In the data rows, 128 means zero.
Here are some points, each followed by its number:
[112 106 124  56 120 156 146 160  71 103 143 151 137 156  74 158 115 175
 159 107  90 155 138 124 116 101 128  86 147 135 105 101 147 169  95 109
 131 141 135 122  85 144  94 167 122 116 102 142 153 154 122 120 157 120
 122 106   0 117  70 245 112  92 147 153] 0
[179 137 106 130 102 104 132 119 201 180 129 107  77  98 222 144 173 107
 224 203 132 147 171 110 141 147 156 143  71 120 135 130 136 125 159 124
  53 121  99 108 175 122 112 177 117 134 162 113 108 132 145 146 151 153
 105 167 182 137 120 176 101  88 122  99] 1
[178 140 126  96 106 128 131  96 172 177 138 116  69 105  91 131  71  55
 136 143 146 104 101 124 165 153 181 136  77 112 132 142 135 176 150 159
 124 176 149  87 176 119 124  86 106 142 142 192  60 106  95 147  95 141
 107 148 162 143 109 189  77  81  65 153] 2
[ 89 102 167 108 115 132 148 150 135 139 130 116 173 166 160 122 112 192
 117 102 120 112 128 125 123 138  70  86 123 131 146 137 119 191  95 108
 120  74  84 146 127 181 164 128 205  88  89 208 211 163 104  99 159 134
 168  93 164  96 116 136 161  64 187 177] 3
[116  99 103  82 139 155 129 186 168  59 102 178 151 138 118 119 166 128
  90 104 116 153  96 100 148  92 119 114 126 125 129 107 121 101 142 124
 126 107 129 162 164 115 122 150 122 140 138 193 162 125 110 157  59 133
  78 115 208  92 132 109 147 125 131 152] 4
[168 132 168 108  84 150 105 107 114 199 174 173 145 163 188  72 116 161
 175 168 177  89 123 137 132 159 136 134  77 131 149 129 156 183 145 150
 114  57 135 165 161 141 202 132 214 117 132 128 149 147  81 119 195 139
 144 135 141 129  59   0 140 112 108 147] 5
[156 139 139 177 103 103  90 116 154 173 158  94 107  89 130 115 100  40
 105 163 150  80 107 148 161 170 123 117 100 123 156 134 148 148 161 153
 100 183 163  86 204 169 161 158  91 164 150  43  66  89 124 157  57 131
  93 128 108 150 221 141  94 152 109  44] 6
[207 145 154 247 112 137  97 164  97 159 137  51  96 192  96 145 181 206
 154 181 132 161 172 111  92 136 183 123 127 165  93  70 156 153 123  81
 147  48 110 143 169 107 147 118 141 108 152 127 135 167 145 121  95 118
 147 129 122 115  58 167 193 157  75 115] 7
[101 160 109  90 113 109 153  97  95  39  95 167 176 111 133  76 137 156
 109  95 186 155 121 129  98  86 121 178 175 158  75 133 101  74 109 138
 201  79 112 191 118 149  99 162 103 105 113 137 127  98 107 112  70 119
  85 172 207  69 148 180 145 112 124 180] 8
[117 131 116 176 154  87 137 130 170  98 117 190 100 135  61 141 124 170
   0 120 116  96 114 143  97 141 188 194 163 128 169 129 117 149 146 128
 178 129 111 111 119 139 158 142 138 127 122  34  86 107  89 155 192 111
 140 129 176  97 103  41 152 174 148 131] 9
[ 96  94 109 250 155 109 143 175 215 122  93 170 101 126 171 154 119  95
 146 129  96 101  87 138 147 129 166 176 164  87 178 150 116 106 150 109
 104 163 138  47  85  69 117 110 100 127 130 126  84  96 145 157 131 104
 110 176 186 124 139 186 143 146 105 134] 10
[183 137 161 146 161 135 149 130 179 153 110  58 105 147  38 110  80  54
  94 136 141  99  98 133 103 143 129 140 101 122 167 116 153  78 122 151
 131 161 105 117 137  57 128 121 114 111 141 154 126 105 162 149  80  90
 112 135 203 162 102  31 153 168 127  58] 11
[135 108  96 111 139 143 144 116 104  25  75 203 171 134  33 114 158 167
 109  73 158 136 110 103 103  57 138 148 116 142  71 111  72 106 143 166
 184  66 118 200 122  66 148 162 136 122 136 126 172 122  84 145  86 132
 107 141  94 107  96  11 160 117 127 129] 12
[ 88 141 118 155 111 123 109  85 129 108 132 151 107  95  83 112  97 143
 138 112 128 137  91 145 133 117 188 148 127 135 172 148 134 106 162 136
 139 144  85 117  85 109  92 164 135 102 144  59  88 131 138 126 155 128
 122 103  89 112 218 103 156 146 101 179] 13
[ 71 104 168 212 126 114  84 183 114 143 199 235 111 129  95  65  67 213
  75 145 129 164 121 147 188 155 136 128 190 126 212 160 135 126 154  96
  94  34 127 122 125 198 188 166 189 106 151  72 179 190 149  89 143 141
 159 126 238 102 186 123 218 136 156 235] 14
[ 97 119  63 114 149 111 142 152 150  73  54 162 161 156 121 117 202 117
 134 101 129  77 101 107 122  98 136 144 116 113 144 118  73 111 150 149
 150 110 148 165 149  90 112 115 151 135 140 130 175 124 102 155 126 126
 105 141  71  87  78  24 146 132 174  88] 15
New points follow, each followed by the numbers of its five nearest points above, looking only along the 3 directions in which the numbered points spread most, nearest first.
[179 150 171 139 162  99  98  70 171 168 150  69  92 111 128  82 122  71
 153 155 137 163 140 180 179 157  70 130 170 125 212 162 148 136 132  87
  91 137 181 109  84 169 128 131 111 159 179  62 123 115 185 112 102 134
 144 130 128 194  61 168 140 123 112 119] 1 2 6 10 7
[ 86 110  96  33 125 130 157  83 116 112  85 116 140 153 122 156 102 126
 123 138  97 119 157 128 107 126 101  82 135 134 148 131  82 109  93 126
 158 166 116  96  93 101 103 156 114 112 105 128 157 126 124 113 131 118
 143  78  73 110 220 156 104  91 155 130] 4 15 8 0 7
[109 119 113 121  97 105 162 122 108 115 104 156 158 137 163 126 157 134
 145  99 115 149 147 127 101  89 110 131 170 150 126 140  96  80  94  90
 146 153 102 121 130 134 132 121 131 107  93 152 161 128 111  87 129 116
 141  68 122 104 189 199 128 130 126 107] 4 0 8 7 5
[136 141 140  74 176 102 171  98 157 102 113  45  59 115 211 109  48 128
 150 113  80 205 145 129 173 103  51 102 172 116  94 145 130 158  89  82
 134 150 117  97 213 153 116 121 105 107 133 101 207 118 223  87 140 123
 156 124  98 130 103 196 141  86 104  95] 7 1 5 0 2
[ 88 131 101 176 119 142 128 117  75 106 104 153 147 150 195 162 175 142
 144  91 108  95 131 108 101 106 113 113 124 149 144 126 105 139 116 110
  92 150 100 133 126  85 132 136 136 110 110  53 174 157 121 122 149 115
 146  81  58 103 169 123 100 131 120 166] 4 7 8 5 0
[ 85 101 170  42 185 110 160 130 129 125 105 113 135  93 221 138 183 101
 162 113 123 158 130 155 171 137  14  94 176 122  54 163 152 115 104 115
 110 199 187 122 164 162 110  37 104 168 126  78 144 130 178 135 178 134
 142 149 144 174 206 159 109 173 125 158] 7 1 2 11 13
[ 76 104  88  96 116  83 137 102 145 103  90 171 173  80 135  76 120  63
 198 129 129 138  85 135 196 154  80 139 108 112  55 136 102 114  83 115
 136 183 230  87 170 190  92 172  89 157 124 194  97  64 185 151  94 118
  77 145 159  99 189 162 109 133 172 129] 11 2 4 13 10
[123 114 133 105 151 126 181 137 126 104 120 143 115 122 117 153 122  90
  64  70  97 154 144 129 143 110  77 124 163 108 165 143 116 133  92 106
 180 172 141 103 176 131 135 118 106 104 100 189 167 108 179 114 139 110
 144 124  72 147  46 140 118 133 183  62] 4 15 8 0 11
[109 119 136 127  94  95 134  87 169 136 116 122 136  81  75 171 167  83
 140 127 102 154 134 152 166 148  62 120 183 122 151 137 136 153 104 138
  57 218 179  86 144 161 119  82  87 176 129 126 113  96 173 166  78 138
 123 133 100 167 192 127 102 170 159 147] 11 10 2 6 13
[ 86 145 138 103 112 124 136 185 131 148 173 121 137 101 237 145 108 116
 100 162 118 163 174 148 140 141  80 128 126 150 135 110 111 122  89 124
 113 168  91 105 137 176 150 142  74 196 101 140 108 145 113  81 134 150
 147 106 108 152  76 109  90 109 135 127] 7 5 1 0 2
[143 158 145 159 110 163  85 123  81 148 167  63 133 119 143 166 177 116
 119 158 139 140 140 113 110 132 157 109 109 140  52 115 190 152 175 141
 153 147 150 148 134 180  91 207 102 126 151 123  58 148  94 136  90 138
  89 155  87 129 148  78 104  92  76 170] 7 1 2 11 0
[123 103 174 175  95 127  97 122  68 196 183 178 187 159 198  63 143 149
 119 132 175 105 122 128 129 196 113  97 111 145 129 116 136 149 143 163
 125  72 146 149 101 193 178 124 203 112 150 143 165 147  86 125 167 133
 151 107 127 137 112 125 175 157 188 132] 5 3 7 0 13
[134 113 143  94 196 124 139 160 162 112 107  43  97  95 133 150 120 109
 100  94  99 122 122 163 128 108  85 144 102  93 219 169 179 120 132  68
 155 186 111 121 114  79 148  44  73 165 101 150 106 112 175 139  54 123
 128 133  81 176 170  76 166 189 155 126] 11 10 13 2 4
[123 126 105  49 104  96 169 128 154 116  83 104 120 126 158 145  87  92
 139  91  89 120 133 125 150 126  85 128 169  93 193 128 101 110  93 135
 150 167 139  65 110 113  96  94 122 128 103  70 142  96 140 140   7 122
 106 119  96 116 114 146  94 104 139  28] 11 2 4 15 10
[ 96 139 119 115 110 132 156 160 115 151 149 110 141  94 205 167 177 146
 141 153 111 108 157 133 156 131  83  97 103 137 179 129 114 148  92 135
  91 153  98 123 151 126 170  86 120 145 110 143 133 134 128 105 117 152
 159 120 110 151 106 220  77 113 124 142] 7 5 1 0 2
[ 93  96 100 139 144 106 133 140 169 122  60 172 100 106  79 129 205 104
 133 132 104 108  80 113 144 116 207 125 127  87  69 178 121  90 151 155
 135 158  68  74  76  93 110 139 115  84 140  83  73  89 141 171  96 120
  88 173 175 103 255 139 125 134  67  78] 11 10 13 9 6
[122 131 105  74 126 127 127 119 143  98 161 237 116  83 127 173  82 161
  83 103 116  64 134 141 112 117 129 171 111 111 164 125 126 126 135 106
 144 155 121 125 103 149 203 109  94 180 104  53  96 130 106 161 103 154
 164 118 149 133 114 167 136 125 136  87] 13 4 10 11 9
